Named turns come first, each shown by rows before and after it. Which turns, in which order, take the first row of each pair that follows to the second? Write the first one first, as in the answered first pair.
k_131 (before -> after):
[ 20  -3   8 -26  -6 -12   8   1   3   1] -> [  6  -9 -13   5  11   6   8   0 -25  -2]
[ 12  10  -2 -23  -8   2   2   7  23   2] -> [  7  -2 -22  -7   9  10  14  21  -9  -7]
[-1  2 -4  5 -2 -3  0 -1  7 -1] -> [ 5 -1 -7  2 -2 -4  0  2  3 -1]
k_776 (before -> after):
[ -1   0 -18  -2  12   3  10   2  -9  -8] -> [ -4   5 -15 -11   8   2  12   0  -6 -10]
[ 14 -11  16 -11  -5  -3   9  22   5  -8] -> [ 15  -1  19 -17  -3  -9   8  13  11  -5]
[ -6  20   3  -3  -8  14  -6 -17  18   4] -> [-11  13   7  10  -4  12 -11 -22   9   2]
k_915 (before -> after):
[ 6 -8 -8 -5 -5  6 -6 13 -7  2] -> [  1  -4 -12  -5  -2   7  -1  14  -7  -1]
[  4  -8  13  28   4  -8  -5   3 -14   3] -> [  6 -11  10  22   5 -15  -4   6 -22  -4]
[  6  13   2   2  -2 -10  12 -21  11  -1] -> [ 10  11  10   4  -2 -11  10 -22  12   0]
k_944 (before -> after):
[-10  12  -7  -3   0 -10  -4 -15 -16  -3] -> [ -7  -7   1  14  -5  -1 -14   3 -15   8]
[ -8   5  10   5  -5  -6  -6 -24   1   4] -> [  0 -10  20   7 -11  -9  -7  -5   2   9]
[-16   1   9   2   1  11  -1   3 -10   1] -> [ -8  -3  13  -7  -1   3   7  13 -12   0]
[-14 -23  16  26   2  -5 -25  -6  -6   9] -> [  8 -26  14 -13  -9 -34  -4   9  -2  -5]
Now pairs of rows:
Each pair is 2 to 3 turns apart.
[ 21   1 -19 -17  -5   3  24  37  -5   3] -> [ -5  37 -26 -11   9   8  14 -18  -4  -7]
k_944 then k_776
[ -6  26 -21 -20  -6  10   0  -4  -3 -14] -> [  1  22   0 -15 -19   7 -13  -4  15  -1]
k_944 then k_131 then k_944
[ 11   0  -9 -21  -4  -8  16  10  -1  -7] -> [ -5   0  -9  -3   8 -15   8 -12 -21 -11]
k_776 then k_776 then k_131
[ -5   6  -5 -15  -2  21   6 -10  28  -5] -> [-16  -2   8   7   7  13  -9 -31  10   0]
k_776 then k_776
[ -3 -14  -6  13   4  -8   4  14 -26   6] -> [ -1   9  15 -14 -13 -19  -4 -13   9   7]
k_944 then k_131 then k_131
[ 17   9   6 -13 -10  -9  -5  -5  32   9] -> [ 14 -12  23   7 -11 -10 -14  -2  18  11]
k_944 then k_776 then k_944
[ 16  -4 -11 -17   2  -3  14  30   5  -5] -> [ -1  -2 -13  -8  19 -13  11  -2 -17 -19]
k_776 then k_776 then k_131
